In the data rows, the value 50 means zero.
Here is a table of points, one per row:
  54  68  70  58  55  43  32  41  51  59  43  47  46  44  42  57  38  32  35  32  42  39  70  69  37  39  45  36  38  37  64  48  56  48  68  85  62  50  51  29  42  58  43  28  35  54  59  39  39  36  40  37  54
  18  50  45  47  41  70  55  38  45  47  56  44  24  37  42  42  42  11  63  47  54  49  41  44  50  48  54  67  67  63  51  58  45  37  41  50  50  39  39  69  41  58  57  55  50  66  36  65  61  50  52  48  35
  54  57  81  54  51  84  41  57  47  87  58  49  66  35  54  84  58  67  48  46  57  53  67  72  42  71  48  39  35  37  58  51  30  55  57  66  83  70  70  56  53  51  55  52  48  49  32  45  43  47  44  55  52
  27  37  30  52  43  36  76  48  42  37  37  38  80  46  72  45  38  75  53  79  59  55  49  47  51  40  38  46  46  58  51  57  55  52  65  39  59  55  42  49  87  47  64  45  61  78  55  57  59  74  62  69  57
  58  76  49  64  65  29  41  38  44  73  36  32  45  49  52  60  43  65  47  40  30  37  60  84  44  25  41  44  37  41  32  59  58  61  44  75  65  47  44  73  53  80  41  34  37  57  61  38  27  36  34  41  48
  37  72  74  89  49  59  39  47  78  52  68  48  53  42  45  49  45  46  49  42  38  42  29  54  41  40  52  80  61  61  82  76  58  39  57  36  32  52  35  56  65  52  58  44  56  52  50  64  38  51  40  41  41
  67  36  59  58  39  31  44  60  42  46  36  47  62  41  49  49  48  62  49  68  89  41  52  38  42  30  42  40  45  46  96  42  64  51  23  50  34  53  38  60  51  66  52  42  37  63  65  48  59  76  80  66  49
  51  45  54  57  37  51  46  48  47  50  55  49  19  41  46  53  44  70  70  53  46  52  39  42  13  41  52  49  59  73  46  46  50  45  62  49  43  40  42  40  49  54  74  42  51  33  45  64  72  52  64  38  50
   4  52  45  53  63  31  31  48  52  51  38  72  42  71  77  47  45  44  39  49  59  71  70  52  51  42  35  38  35  36  38  66  61  73  45  58  53  51  60  46  26  22  78  39  43  35  51  40  39  48  53  63  64
  46  66  24  67  41  65  44  39  44  43  58  48  61  38  50  49  63  56  62  55  31  39  32  39  63  43  48  56  69  60  43  42  68  45  44  49  35  44  43   0  27  31  60  44  41  57   0  59  59  63  46  38  33
  24  77  61  51  80  39  54  72  48  39  44  20  38  47  22  49  77  59  46  40  34  42  40  65  46  73  48  46  44  43  44  45  38  80  72  67  63  50  39  59  65  50  52  48  41  49  51  58  80  66  75  67  54
  54  56  43  39  71  35  61  70  49  45  42  96  47  36  44  85  54  43  43  43  64  83  58  48  43  51  50  57  62  71  42  51  56  42  72  36  50  44  63  51  50  57   0  37  56  19  44  32  39  40  46  50  37
  53  42  70  49  28  42  62  43  37  28  49  47  53  40  74  51  53  17  70  55  57  42  29  42  48  47  35  46  51  69  26  65  49  35  55  38  42  42  35  77  73  37  50  37  37  44  60  58  62  53  46  45  43
  23  35  36  48  39  48  54  31  53  43  77  58  40  45  59  55  86  67  37  39  47  47  39  51  51  69  56  51  37  38  87  56  26  51  57  58  74  95  75  47  55  47  29  54  35  54  49  34  34  37  48  26  41
  48  39  58  75  37  52  52  33  57  44  55  32  61  42  55  26  36  45  75  55  45  46  43  48  55  37  43  43  51  62  58  59  44  39  73  38  38  47  53  37  37  84  53  44  56   8  23  68  68  64  56  48  41
  44  48  49  43  79  37  48  89  36  37  64  55  52  38  55  78  61  42  33  44  53  78  62  44  70  52  36  58  55  69  45  25  52  41  66  39  36  60  79  49  37  59  52  54  43  72  49  41  39  32  34  33  52
  59  35  32  41  49  67  51  47  94  45  56  42  10  46  62  42  42  84  69  57  35  41  52  35  42  53  40  49  60  65  55  54  90  53  48  43  50  40  52  60  55  43  45  59  45  40  50  65  73  68  56  50  50
  74  37  51  71  47  52  60  45  65  72  47  28  43  72  47  47  43  43  50  83  50  52  50  35  42  64  91  70  52  39  32  55  48  47  49  62  70  80  77  47  62  57  48  56  37  62  60  39  44  56  62  58  81
  53  34  50  43  37  38  36  75  76  35  36  39  44  68  42  41  35  64  46  43  83  55  47  58  69  38  53  28  39  39  55  49  58  63  33  45  38  54  39  48  62  39   5  49  52  46  13  27  53  50  62  73  72
  64  42  71  56  81  41  50  41   9  37  36  52  33  57  16  41  34  39  42  42  50  61  70  49  58  40  40  43  40  42  44  64  58  69  82  58  54  53  43  62  43  30  71  49  34  37  44  30  34  45  45  60  70
  44  36  44  37  48  39  71  55  60  50  68  66  49  44  52  75  74  25  40  45  43  49  81  68  58  49  47  40  43  41  43  75  18  80  56  39  46  40  49  56  55  55  56  46  56  65  46  69  62  65  45  43  32
  71  70  55  23  75  49  44  58  44  59  42  52  69  69  99  41  47  66  63  82  58  50  45  45  72  64  57  85  75  54  62  71  42  48  56  52  43  56  66  49  45  55  49  66  57  55  42  48  40  30  44  37  48
  59  47  50  61  42  50  59  55  39  42  42  56  46  38  72  33  33  54  71  40  48  36  35  24  54  43  49  38  48  67  40  49  45  28  60  33  54  38  41  55  39  40  53  50  64  76  62  67  62  55  49  43  43
  55  73  53  39  43  64  46  38  51  45  78  45  70  34  53  38  53  52  38  37  50  43  33  41  41  49  60  59  76  43  45  32  99  46  57  30  47  51  48  63  35  28  50  57  69  28  59  64  44  56  57  36  40
  33  40  46  69  50  78  53  49  31  62  31  58  43  82  52  43  50  49  66  65  52  39  41  49  62  75  81  57  45  40  61   1  47  50  44  60  82  74  62  46  53  45  39  36  36  39  73  47  48  55  59  77  64
  37  50  89  28  38  51  61  40  79  77  39  57  50  69  48  53  45  53  62  44  43  33  45  74  76  61  46  47  52  38  20  22  51  62  58  56  48  49  35  47  33  48  52  87  77  61  63  42  33  41  40  42  29
  55  60  23  21  39  78  29  37  43  45  61  69  59  44  41  28  56  59  62  45  45  34  51  51  53  44  53  51  64  63  21  54  38  37  68  34  36  32  41  51  57  29  33  45  47  69  63  59  66  57  48  52  44
  56  49  28  41  38  57  82  55  27  71  66  30  33  54  59  75  55  49  29  43  56  81  77  69  56  44  47  33  48  56  54  81  61  51  43  59  47  54  37  19  57  51  47  76  79  52  80  64  51  44  25  51  42
  58  30  52  59  75  39  25  35  43  79  45  36  50  34  24  51  87  35  41  36  39  34  36  42  53  62  65  80  50  42  47  40  49  40  52  42  39  28  42  43  53  39  46  70  83  47  74  54  48  42  30  35  44
  64  63  34  31  52  65  39  45  36  37  63  53  58  57  43  51  56  53  47  37  28  42  52  39  72  59  58  62  60  53  51  47  42  21  41  48  38  43  38  57  87  52  71  77  56  39  46  61  58  53  43  38  40
  55  43  48  28  49  40  87  41  49  51  41  51  52  43  40  48  36  44  57  81  43  44  40  48   0  48  32  47  31  51  65  47  44  39  37  42  41  37  50  61  44  19  53  41  47  65  59  41  71  76  72  52  53
  46  58  53  80  66  50  38  44  57  48  34  26  54  80  29  43  39  45  40  77  73  55  41  43  57  43  46  53  72  67  48  53  27  38  38  35  51  50  58  51  48  60  48  76  74  71  51  36  47  30  32  35  34
  67  34  43  47  39  35  33  49  45  35  39  47  56  82  43  46  30  58  36  35  53  76  63  46  52  46  46  39  32  45  57  45  43  78  44  51  46  44  46  45  15  52  71  15  34  47  47  48  40  32  50  59  60
  59  77  28  49  58  48  35  39  75  65  44  48  29  42  63  64  43  39  34  41  36  44  67  72  57  47  54  27  37  30  49  37  45  41  33  77  70  50  54  70  35  42  68  40  37  48  49  38  41  24  46  49  61
  47  27  38  52  43  44  51  73  69  38  46  62  86  61  47  34  50  74  32  45  64  63  54  41  52  40  43  33  40  32  48  44  41  59  35  54  40  36  33  57  40  50  39  51  44  17  53  44  35  53  62  65  81
  37  42  34  46  42  51  81  60  46  41  63  66  72  43  32  43  74  48  63  43  45  42  52  55  37  93  95  56  44  41  59  58  72  45  10  56  57  69  85  66  37  91  52  50  55  51  45  38  46  40  34  43  45
  74  33  60  42  37  42  39  82  56  48  32  85  64  51  49  38  42  29  32  49  69  68  36  47  56  52  29  47  35  31  36  52  46  61  36  44  40  44  37  36  75  75  47  50  28  57  54  39  46  47  77  78  69
  69  64  67  31  34  71  52  34  35  39  77  48  38  38  48  47  44  39  63  42  33  40  51  28  38  37  43  59  62  56  46  22  25  50  21  44  45  37  58  23  58  49  41  56  64  39  41  71  40  55  40  57  49
There is one direction along which these points spread out most. Take the direction at right angles to it along which they spread out most. Go by this last direction. How far along it is each point below, from 0 to 99? The average is 50, and the first point in the table lies past the average. One standard deviation of the points above along it is 16.
  55  43  48  28  49  40  87  41  49  51  41  51  52  43  40  48  36  44  57  81  43  44  40  48   0  48  32  47  31  51  65  47  44  39  37  42  41  37  50  61  44  19  53  41  47  65  59  41  71  76  72  52  53 27
  54  57  81  54  51  84  41  57  47  87  58  49  66  35  54  84  58  67  48  46  57  53  67  72  42  71  48  39  35  37  58  51  30  55  57  66  83  70  70  56  53  51  55  52  48  49  32  45  43  47  44  55  52 73
  69  64  67  31  34  71  52  34  35  39  77  48  38  38  48  47  44  39  63  42  33  40  51  28  38  37  43  59  62  56  46  22  25  50  21  44  45  37  58  23  58  49  41  56  64  39  41  71  40  55  40  57  49 53
  47  27  38  52  43  44  51  73  69  38  46  62  86  61  47  34  50  74  32  45  64  63  54  41  52  40  43  33  40  32  48  44  41  59  35  54  40  36  33  57  40  50  39  51  44  17  53  44  35  53  62  65  81 24
  67  36  59  58  39  31  44  60  42  46  36  47  62  41  49  49  48  62  49  68  89  41  52  38  42  30  42  40  45  46  96  42  64  51  23  50  34  53  38  60  51  66  52  42  37  63  65  48  59  76  80  66  49 18
  53  34  50  43  37  38  36  75  76  35  36  39  44  68  42  41  35  64  46  43  83  55  47  58  69  38  53  28  39  39  55  49  58  63  33  45  38  54  39  48  62  39   5  49  52  46  13  27  53  50  62  73  72 22
  46  58  53  80  66  50  38  44  57  48  34  26  54  80  29  43  39  45  40  77  73  55  41  43  57  43  46  53  72  67  48  53  27  38  38  35  51  50  58  51  48  60  48  76  74  71  51  36  47  30  32  35  34 58
  59  47  50  61  42  50  59  55  39  42  42  56  46  38  72  33  33  54  71  40  48  36  35  24  54  43  49  38  48  67  40  49  45  28  60  33  54  38  41  55  39  40  53  50  64  76  62  67  62  55  49  43  43 39
  59  35  32  41  49  67  51  47  94  45  56  42  10  46  62  42  42  84  69  57  35  41  52  35  42  53  40  49  60  65  55  54  90  53  48  43  50  40  52  60  55  43  45  59  45  40  50  65  73  68  56  50  50 36
  44  36  44  37  48  39  71  55  60  50  68  66  49  44  52  75  74  25  40  45  43  49  81  68  58  49  47  40  43  41  43  75  18  80  56  39  46  40  49  56  55  55  56  46  56  65  46  69  62  65  45  43  32 57
